(in the rows, 128 means zero)
Rotation paths and how fast each direction turns (degrees each step):
Each turn is a multiple of 5 degrees from 10 to 175, or 0.
Each row of a path follows its step; steps can be skipped.
Rotation 1:
step 0: [116 120 139 129 118 127 114 120 114 140 116 118 126 130 124 125 126 118
 129 125 115 126 126 138 132 125 131 123 136 119 133 126 120 130 122 142
 123 110 124 123 122 130 123 111 121 124 121 136]
step 3: [113 128 125 120 121 133 122 122 129 121 136 119 133 138 123 141 132 128
 119 134 142 137 134 129 131 114 119 126 124 130 131 127 132 123 111 122
 116 123 124 143 113 116 123 134 135 121 124 116]
step 6: [125 127 133 140 128 135 143 133 108 121 123 122 135 142 122 127 134 127
 133 129 118 110 117 136 123 117 125 121 136 119 129 131 124 127 122 142
 133 128 129 131 127 140 131 126 141 109 125 123]
step 8: [118 138 126 117 140 133 146 130 124 127 117 135 133 133 117 135 144 127
 133 136 120 126 129 132 130 118 118 112 128 110 134 123 135 137 132 142
 133 122 132 125 128 136 118 122 129 141 126 131]
step 10: [118 129 142 116 120 123 125 125 123 129 125 127 126 138 126 125 139 127
 127 127 128 132 128 134 131 121 118 107 127 120 133 117 126 128 110 135
 121 125 114 152 127 125 116 131 137 138 118 130]
step 14: [111 141 119 124 130 130 128 128 124 115 125 117 128 127 119 148 135 131
 133 133 129 121 134 139 117 125 109 138 134 126 143 124 136 132 122 131
 116 136 128 133 133 127 126 130 119 125 114 124]
step 25: [115 131 123 119 130 126 135 136 113 119 117 119 129 130 123 124 125 130
 126 127 128 107 147 140 116 122 129 126 138 125 129 120 125 126 118 133
 128 108 133 122 123 132 128 120 118 121 122 124]
Speeds:
[134 129 128 123 124 126 126 127 127 124 129 132 126 127 129 129 130 132
 128 127 127 130 129 127 129 127 124 128 130 129 129 127 131 128 127 130
 125 133 128 125 131 133 127 129 125 131 126 131]
115
[131 128 123 130 133 131 125 125 129 129 130 129 128 130 127 130 127 126
 130 126 128 131 126 127 132 124 128 129 128 128 126 127 128 131 128 130
 130 127 130 127 124 127 127 124 125 131 126 132]
95
[129 132 124 128 129 126 130 131 127 125 125 128 129 129 126 126 134 127
 128 130 130 127 132 124 126 127 129 127 124 130 126 127 125 130 129 127
 131 129 126 124 128 130 133 125 124 130 132 126]
110
[127 124 129 130 125 126 126 128 127 130 126 131 125 128 127 128 131 131
 128 129 129 135 127 133 126 127 127 126 122 133 126 128 128 129 128 128
 129 125 125 128 126 124 126 131 127 129 129 130]
40
Rotation 2:
step 0: [122 128 128 138 128 131 140 117 122 129 114 142 129 122 134 126 127 130
 122 135 133 114 140 111 127 126 127 124 132 128 129 120 128 128 129 134
 135 122 121 142 150 139 119 136 118 135 130 133]
step 1: [141 122 137 133 126 127 129 138 140 125 112 127 134 120 112 131 133 142
 133 128 127 122 128 121 131 133 109 135 123 131 121 140 139 123 129 129
 127 123 125 149 130 139 132 137 132 138 139 129]
step 4: [116 127 128 133 122 126 132 121 134 127 126 112 140 132 120 144 119 128
 127 128 126 118 130 120 138 130 123 127 122 135 131 117 135 107 128 133
 117 118 124 127 130 122 108 132 134 122 133 118]
step 10: [127 132 144 128 138 140 128 113 132 131 121 119 122 119 125 130 136 122
 123 112 128 129 131 126 122 128 131 130 119 118 118 127 133 122 118 131
 119 114 120 119 135 137 137 131 133 120 145 114]
step 16: [117 117 127 125 124 124 126 121 137 131 126 127 109 135 133 130 135 133
 131 127 134 124 126 125 125 119 127 134 107 130 125 137 144 122 143 107
 117 119 123 122 139 130 124 122 133 122 125 129]
step 18: [127 134 131 134 128 131 138 127 131 135 115 135 134 115 116 135 123 119
 125 118 125 123 129 120 127 129 115 122 137 123 120 116 130 115 117 132
 121 127 119 137 140 132 126 148 133 136 143 135]
step 26: [126 122 131 119 131 126 132 133 128 123 115 126 138 127 117 133 120 128
 120 134 130 123 136 118 135 116 106 134 130 129 144 129 132 126 135 130
 129 123 133 134 148 125 125 134 134 128 146 141]
Speeds:
[126 127 124 130 126 131 131 128 127 128 134 131 130 131 123 130 126 128
 130 134 134 131 127 128 130 129 132 128 124 130 127 129 126 127 124 129
 129 128 129 126 126 128 126 125 127 129 127 126]
45
[128 132 130 130 124 129 127 126 127 130 126 126 128 131 130 124 126 131
 125 128 127 130 130 129 123 130 130 127 125 127 130 127 124 127 127 133
 131 131 125 128 129 130 128 124 123 126 132 127]
145
[125 129 125 129 130 127 128 131 125 129 125 122 130 125 127 131 126 130
 128 129 131 125 128 127 127 127 129 126 129 132 128 127 124 132 131 127
 127 125 126 129 128 133 123 124 129 132 130 130]
85
[129 125 126 129 128 127 130 127 128 133 131 128 129 127 132 127 129 131
 123 133 126 128 130 126 128 129 126 129 131 129 128 132 130 129 129 128
 128 129 133 129 124 135 129 127 128 127 131 126]
55
